In the rows, 128 means zero.
A state moves one step at a time under one of 8 hidden systems, and each row is a state written as 20 numbers. Each run below is a few steps of one system.
path 1, sanen (9 x 20):
[[164  78 103  85 151 133 118 161 186 104 112 141  96  97 116 112 140  93
   93 151]
 [110 139 168 119 137 104  75 143  91 123 202 116 136 149 160 109 120 138
  184 120]
 [118 101 143 107 105 104 191 157 151 130 110 101  64  86 130 157 110 117
   88 110]
 [115 107 123 130 148  73  89  85 156 148 172 188 161 139 136 100 149 136
  144  94]
 [135 154 120  97 134 166 141 152 145 146 160  61  83  95 107 120 132 185
   97 135]
 [115  36 153 142 154 128 139  98 136  81 150 169 130 136 145  95 106 124
  148 142]
 [106 165 176 132  46 124  97 109 126 164 141  90  97  98 111 129 141 155
  130 123]
 [138  63 105 107 130 131 178 134 120 112 105 158 149 140 134  87 150 151
   84  76]
 [114 187 149 169 142 108 108  69 127 143 141 112 127 146 117 107  92 196
  138 153]]
path 2, vogo:
[[ 91  88 143 145  77 173 167  98 125 145 113 101 148  96 143 166 155 103
  161 155]
 [123 105 127 120  98 182 162  97 136 149  88  74 153  98 143 103 159 166
  128 168]
 [ 99  99 126 138 114 142 177  83  96 146 107 111 195 143 167 106 155 169
  147 120]
 [142 136 146 163 117 136 170  85 106 137  56 125 154 147 146  83 103 182
  123 136]
 [143 135 129 153 148 134 110  83 105 123 119 159 177 174 130  59 123 188
  138 121]
 [150 173 157 138 132  82 104 135  83 121 104 140 142 177 150  76  91 165
  131 102]
 [151 135 128 136 178  69  87 122 132  87 120 180 128 170 125  86  88 132
  112 131]
 [132 194 134 137 137  63  57 133 125 120 153 158 110 157 101 132 108 119
  119 115]
 [137 157 122 108 189  86  88 171 143  99 172 127  84 134 123 145  91 103
  126 148]]
path 3, lile:
[[ 85 105 169 125 104  48 155 109  93 110 124 119 133 146 168 107 111 157
  116 100]
 [124 182 104 144 115  98 109  89 137 117  98 137 121 147  72 123 125 168
   59 134]
 [129 160 101 108 179 123 115 122 139 170 197 118 148 134 131 102 146 190
  136  98]
 [120 153 168 104 140  83 130 159 129 117 142  65  71 110 154 121  82 152
  122 154]
 [ 97  97 120 115 130  69  87  90 187 101 153 150 105 109 100 132 142 112
   91 156]
 [119 147  97 109 121 103 170 129 166 199 134 119 122  92 127 165 160 134
  107  78]
 [146 101 144 144 166 153 186 113 168 136 129 119  78 101 125 103  75 175
  119 138]
 [108 148 156 161 112 141  85  83 168 153 164 125 103  96 104 157 120 113
  171 175]
 [162 100 140  84  88 133 104 152 173 177 109 123 123  76 149  96 170 110
  140 117]]
path 4, Vip (9 x 20):
[[130 140 143 134 158  64 191 119 152 166 107 119 104 116 164 124  81 159
  121 102]
 [143 168 140 111  89  90 121 115 165 191 101 108 109  97 124  97 141 173
   98 101]
 [137 139 162 130 108 173 158 127 119 173 150  88 106 107 134  92 118 202
  142 102]
 [146 120 183 168 133 111 151 101 141 143 120 155  90 127 135  85  63 170
  142 106]
 [125 129 173 128  65  89  88 110 132 140 141 152  99 124 104  82 131 163
  102  78]
 [113 134 142 142 113 160 133 114  86 121 182 125 123 153  97  96 125 205
  110  82]
 [135 140 150 178 138 136 129  94 117  85 121 154  93 157  84 102  68 170
   98 139]
 [117 106 152 133  81 133  71 102 147  88 154 146  85 117  68 109 134 136
   90 143]
 [ 69  87 137 142 113 155 138 100  97  81 199 123 120 138  97 147 134 150
  116 126]]
path 5, depuf, 9 rows:
[[123  74  92 105 123 114 168  96 173 155  90 140 161 103 143 111 176 134
   99 116]
 [104 155 138 143 123 105 154 111  84 142 162 128 140 162 127 110 118 199
  114  62]
 [132 118 165 159 160 119 145  91 152 102 107 117  91 124 135  99  58 160
  132 186]
 [105 141 150 119  64 116 109  91 166 183 123  90 122  76 129 136 166 132
  139 148]
 [117  64 149  79 124 122 144 158 105 116 167 108 135 125 173  81 149 155
  133  92]
 [111 127 135 138 139  35 105  86 129  98 100 163 149 163 141 100 110 135
  106 135]
 [143 177 118 108 119 125 125 129 155 142 112  81  83 107  94 107 123 187
   64 138]
 [102  96 154 124 143 130  97 110 160 132 226 130  94 102 121 124 124 144
  159 131]
 [ 84 106 152 103 104  58 139 149 110  92 112  92 115 120 166 162 122  85
  119 150]]
path 6, Kodif:
[[156 135 103 119 172 146 161 164 168 182 170 144  98  99 122 153 123 126
  138  77]
 [129  59 128  77 149 121 143 182 143 123 181 132 108 103 157 123 144 104
  135  90]
 [118  82 150 114  99  59 145 150 123 117 121 173 113 129 147 129 124  91
  112  63]
 [155 113 131 139 107 128 156 133 121 133 111 184 113 143  99  95 119 157
   85  46]
 [118 100 137 154 135 170 147 115 124 121 202 161  95 132  84 125 112 166
  119  76]
 [122  89 159 126 110 145 110 155 139  81 176 138  53 106  89 142 103 102
  113 131]
 [122  82 162 117  46 125  79 122 134 102 122 151 108 110  99 105 158 104
  105 123]
 [107 113 166 161  47 157 141  95  77 105  97 132 133 145 107 112 130 154
  111 113]
 [111 130 123 181 114 182 155  74 131 103 115 131 108 130  68 152 108 151
   97 161]]
path 7, vogo (9 x 20):
[[154 128  79 141 137 211 184 142 133 138  97 133 129 120  92 159 139 123
  104 121]
 [152 123 104 134 108 217 147 155  87 145 127 142 166 141 115 133 164 120
  147  87]
 [172 112 110 106 107 171 163 180  93 122  64 130 148 139 137 104 146 122
  106  97]
 [142 109  79 129 118 146 147 128 106 110  87 176 172 160 102 119 164 127
   80  85]
 [149 180  94 141 124 160 149 151  79 118 100 137 137 167  87 135 128 153
   80  86]
 [162 129 102 143 162 178 132 168  78  80 126 168 141 178 105 124 112 116
  121 109]
 [168 150 123 126  96 149  83 179  86  96  93 163 134 161 100 125 136  84
  113 107]
 [149 140  73  87 147 125 101 180 109  81 115 135 138 156 102 131 157 103
   72 126]
 [116 162  82 134 133 120 135 161  93  98 118 145 137 159  97 198 137  76
   99 114]]
path 8, sanen (9 x 20):
[[143 146 114 131 199 116 130 182  96  97 156 150 126 169 146 151  86  97
  152 114]
 [120 159 133 139 133 100 113 150 157 130 147 136  73 105 104 200  99  67
  132 140]
 [123 105  93  97 139 123 104 169 137 134 186 165 136 124 118 162 172  74
  133  81]
 [ 99 149 116 133 172 136 171 143 122 155 205 105 111 121 132 182 112 142
  150 100]
 [111  74 116 146 145 150 158  97 192 144 160 161 103  86 107 170 129  95
  139 135]
 [117 117 134 129 101 187 103 115 132 175 198 131 145 106 116 131 172 137
  174 103]
 [127  89 139 147 122 196 214 130 117 150 138 118 116 109 133 134 115 157
  141  93]
 [133 117 153 190 107 152 137  59 156 168 117 181 135 120 111 116 112 142
  161 116]
 [176 146 123 133  85 212 116 137 127 159 106 134 127 118  88  93 151 159
  119 103]]
path 9, tav, 9 rows:
[[ 46 105 134 138 121  89 149  90 114  96 177 105 125 130 128 179 130 125
  121 146]
 [119 147 110 158 126 139 139  96 160 110 124 140  78 119  54 157 107 143
   66 141]
 [103 102 158 139 116 153 169  79 158 157 151  87 101  86 135 111 116 189
  136 146]
 [ 78 131 128 130  93 148 151 121 108  99 122  66 117 112 117 190 138 107
  116 183]
 [126  95 116 149 102 147 121  68 180 114  88 151 119 105  82 122 142 125
   92 174]
 [116 155 144 129  87 147 142  91 118 155  97  64 140 115 134  93 141 201
  114 153]
 [102  96  98 106 138 175 125 123 110  76 130  81 156 132 128 135 163 124
  117 198]
 [144 163 121 138 128 119  62  82 168 125  91 128 136 125 105 107 132 130
  121 202]
 [144 118 152  88 118 119 124 139 122 107  94  74 118 122 156  54 124 181
   99 158]]
path 10, Vip (9 x 20):
[[101  82 157 140  95 125 147  99 151 116 168 147  72 105  88 119 116 160
   89  93]
 [ 79 115 141 165  87 122 163  70 116 118 142 139 114 133  86 138 125 173
   86  98]
 [114  97 125 145  95 150 163  89 125  90  99 130 109 132  82 107 124 174
   57 127]
 [103  85 142 159  85 171 130  58 139 103 116 133 128 117  90 108 140 158
  108 164]
 [ 90  49 159 140  85 143 146  91 109  69 121 128 130 131 126 108 131 136
  114 151]
 [ 86  66 123 137 119 104 129  66 120  80 121 152 172 151 129 101 150 143
  106 147]
 [ 96 111 120 120 103 121 115  97  88  71  94 104 173 160 130 104 155 147
   96 172]
 [119  91 112 114 154 150 106 100 122  72 118 104 165 144 139  89 145 148
  123 204]
 [ 96 102 147 121 135 104  91 104 118  77 122 100 153 138 162 116 126 111
  153 211]]
path 11, miva (9 x 20):
[[106 122 126 125 168 143 105  87 175 152 198 101 124  99 128 120 136 164
  159 172]
 [ 96 143 139  88 149  89 145 168 101 138 182  66 123 124 177 143 128 143
  147 115]
 [127  92 112  74 125  90 157 132 179 163 109 101 125  82 159 108 164 141
   98 117]
 [103 172 110 142 123 104 140  76 146 200 149 123 157 121 124 138 154 177
  130  94]
 [136 136 161 144 161 134 179 117 137 162 141  97 101 114 160 100  77 192
  154 124]
 [106 108 188 114  91  62 105 121 155 150 166 123  86  95 149 113 118 132
  141 106]
 [127 128 131  97  84 149 140 149 119 158 165 106 108 109 106 107 163 179
   93  61]
 [112 105 134 137 136  81 166  87 116 126 120 147 148 155 143  78 118 193
   99  85]
 [134 176 152 152 122  84 132 107 157 142 119 131  64 119  92 126  77 165
   87 117]]
path 12, Kodif:
[[131  85 147 143 117 204 129 131 112 102 189 147  99 129  87 108 121 157
  129 101]
 [102  76 169 149  93 139 111 121 134  76 158 149  77 112  97 153 107  87
  130 148]
 [144 109 157 133  40 156  92 125 130 112  81 147 108 112  89 114 147  99
  107 133]
 [103 103 142 163  65 190 144  79  92 117 112 127 156 137 104 120 152 154
  128 131]
 [104 136 123 176 114 184 164 100 117 102 113 114 107 125  87 185 106 116
  121 174]
 [130 136  92 121 106 186  98 127 157 126 119 112 128  99  85 167 172  89
  118 181]
 [ 99 121 115 111  86 162 118 139  82 113 117  90 180 134 144 158 183  95
  147 156]
 [110 138  90 148 135 117 158 116  96  93  63 130 177 162 134 169 135  91
  112 160]
 [151 196  64 147 155 158 117 129 121 153 106 148 171 154  98 163 152 113
  126 128]]
path 13, lile (9 x 20):
[[132 149 145 130 152  77 136 106 132 105 103 109 103 146 132  77  80 195
   86 146]
 [ 98 179 120 135 148  68  73  79 153 146 178 129 132 136 109 131 133 156
  123 140]
 [147 159 121  75 146  72 122 161 165 171 134  95 103 100 150 103 134 157
  103 106]
 [ 96  99 154 136 153  60 157  94 166 117 158 134  81 114 134 123  82 154
  107 125]
 [129 178 113 139 119 105 109 100 193 172 133 131  87  92  80 160 128 131
   99 133]
 [149 101 132 106 156 132 143 132 190 186 171 133 102  82 141  99 131 157
  144  97]
 [114 120 192 151  92 113 148 114 155 145 132 110  58  84 129 146  81 126
  143 138]
 [144 100 138 136  85 145  87  92 192 150 128 167 102  87  83 110 152 118
  115 130]
 [126 114 159 132  74 153 159 126 132 197 147 130 121  94 139 124 147 149
  157  62]]
path 14, miva, 9 rows:
[[ 80  89 131 136 136  73 163  73 127  82 100 115 142 141 146 120 114 149
   96 168]
 [107 188 133 138  90 123 123 111 141 136 111  75  85 103  91 172 121 135
   95 168]
 [ 92  90 149 126 105 176 128  87 112 105 146  76 147 119 138 101 149 171
  143 182]
 [104 172 154 109  88  71 124 146  79 121  89  70 139 141 166 132 128 131
  120 141]
 [157 127 127 107  90 151 109 105 167 152  70  98 133  95 122  79 158 158
  104 167]
 [116 188 144 148 116 117  77  91  91 149 140 115 176 161 136 101 137 172
  161 137]
 [180 150 156 101 149 131 113 170 126 125 100  89 102 126 159  66  91 159
  134 153]
 [133 128 136  95 111  78  36 119 155 135 152 147 141 124 128  83 166 125
  129 130]
 [161 182  88  98 166 153 113 168 109 143 155 109 140 151 114  99 143 181
  106  98]]
path 15, tav:
[[124 148 142 120  65  85 112  93 159 148  67 107 114 100 113 110 145 143
   83 147]
 [101  91 100  88 116 141 155 112 116 113 129  83 159 125 133  96 181 183
   79 130]
 [107 170  79 121 155 146  81  99 142 127 160 100 158 132  99 150 166 137
  124 185]
 [167 135 140  98 128 150  73 147 172 119 126 100  80  96 107  84 122 143
  110 180]
 [ 91 102 168  89  94  66  93 116 126 112 135  84 132 114 171  96 147 137
  131 158]
 [100 137  91 103 125  80 104 125 113  72 123 125 133 156  96 133 151 133
   50 136]
 [127 135 105 122 181 115 108  87 173 136 176 132 121 128 103  86 129 197
  100 134]
 [110 161 143  99 152 120 119 157 126 123 181  51  85 109 139 141 107 154
  131 163]
 [ 98  80 136 109 130  81 108 125 173  84 146 131  84 100 119 155 123  80
  106 168]]
path 16, depuf, 9 rows:
[[ 89  71 153 170 144 151 149  63 131 115 174 146 140 130 134 122 111 151
  169 147]
 [ 91 134 151 135  75 110 160 101  97 124  67  72 150 126 158 141 134 135
  124 165]
 [134  83 108 110 136 159 141  88 152 148 125 123 167 117 139  64 169 188
  118 129]
 [ 93 167 162 145 121  91 103  96  76 124 158 105 154 167 147 102 114 182
  150 125]
 [143 121 136 106 154 119 118 115 160 108  92  79 116 110 152  82 109 155
  119 210]
 [103 150 121  95 109  94  74 105 155 175 173 102 152 105 135 119 185 146
  141 127]
 [121 110 133  80 175  88 133 176 102  91 164  90 120 144 175  99 112 150
  121 127]
 [118 147 100 124 171  41 102  92 184 130 117 149 133 128 129 135 125 117
  105 158]
 [123 172 110  91 138 116 151 163 143 160 164  74  83 100 115 151 132 163
   91 102]]

Which system made each of these runs?
path 17 (2 x 20):
[[120 118 146 138  46 123 162 105 125 133  56 123 116 111 109 126 139 136
   77 113]
 [128  78 151 141  95 176 133  96 127 123 158 154 119 127  97  76 138 185
  113  90]]
 | depuf
path 18, 2 rows:
[[154  76 106  88 128 151 150 128 163 128  97 116 127 104 127  67 156 169
   79 128]
 [102 133 168 172  91 151 130  61 114 156 113 110 161 124 146 119 127 153
  183 163]]
 | Vip
path 19, 2 rows:
[[106 167 166 157  90 100  95  61 132 136 120 110 117 132 107  98 110 186
  115 154]
 [130 157 133  98 106  97  71 104 149 168 151 112 140 117 125  73 166 186
  116 115]]
 | lile
path 20, 2 rows:
[[103  74 126 137 164 125 172 100 119 130 125 133 186 137 191 125 132 122
  179 144]
 [141 178 138 130 109  94 146 160 145 181  91 116 101  98 144 181 111  80
  144 116]]
 | miva
path 21 (2 x 20):
[[129 196 136 165 114  97 160 142  88 128  87 134 106 156 114 169  80 122
  106  98]
 [165 120 101 144 189 185  93 130 146  89 152 166 120 147  89 108 109 125
  129 162]]
 | vogo
path 22:
[[178 101 120 123 153 174 147 166  99  79  74 138 136 155 137  85 104 128
  115 143]
 [ 91 140 129 167 130 131 105 108  77  99 156 149 172 171 127 168 128  92
  172 141]]
 | lile
path 23 (2 x 20):
[[140 143  96 128 168  83 196 136 156 145  65 126 120 121 148 160 101 110
  101 130]
 [110 119 127 161 127 148 120  68 192 168 153 143 118  88 103 160 134 114
  159 161]]
 | miva
path 24 (2 x 20):
[[146 145 157 129  72 170 135 175  92 163 108 114 129 113 147 154 138  87
  176 101]
 [158  79 146 131  88 153 138 131 117 148  78 168 170 128 158  91 153 107
  160  96]]
 | miva
path 25, 2 rows:
[[177  90  93 115 181 146 106 132 179 125 104 176 151 122 137 101 139  91
  144 154]
 [136 134 158 142 111 136 120 149  98 172 143 150 160 135 169 138 132  93
  209  88]]
 | Kodif
path 26:
[[ 91  89  96 120 107 178 152 126  80  84 128 111 173 147 119 154 176 115
  111 141]
 [119 141 122 144  82 173 161 128  76 101  58  91 148 143 120 148 136 125
  106 155]]
 | vogo
path 27 (2 x 20):
[[137  95  89  72 121 173 138 178 119 127 122  93 159 111 147 135 191 101
  124 133]
 [112 110  92 126  97 131 193 130 116 138  67 126 162 124 137 174 163  94
  102 110]]
 | vogo
path 28:
[[154 134 145 136 111 137 149 169 135 173  99 141 119 102 158 170 117  59
  182 112]
 [169 154 115 132 148 120 136 160 144 194 124 173 142 122 149 143 129  93
  171  71]]
 | sanen
path 29:
[[147 175 144 167 145 110 123 136 107 123 148 173  93 163  95 124  72 152
  116  77]
 [143  71 149 129 145 140 117 137 154  77 165 164  68 122  94  97  93 132
  103 126]]
 | miva
path 30, 2 rows:
[[126  94 104  64 161  82 123 145 163 140 169 116 129 111 152  91 161 156
  101 101]
 [105 175  95  87 148  76  94 155 139 145 186 101 121 122 122 166 156 121
  112 116]]
 | tav
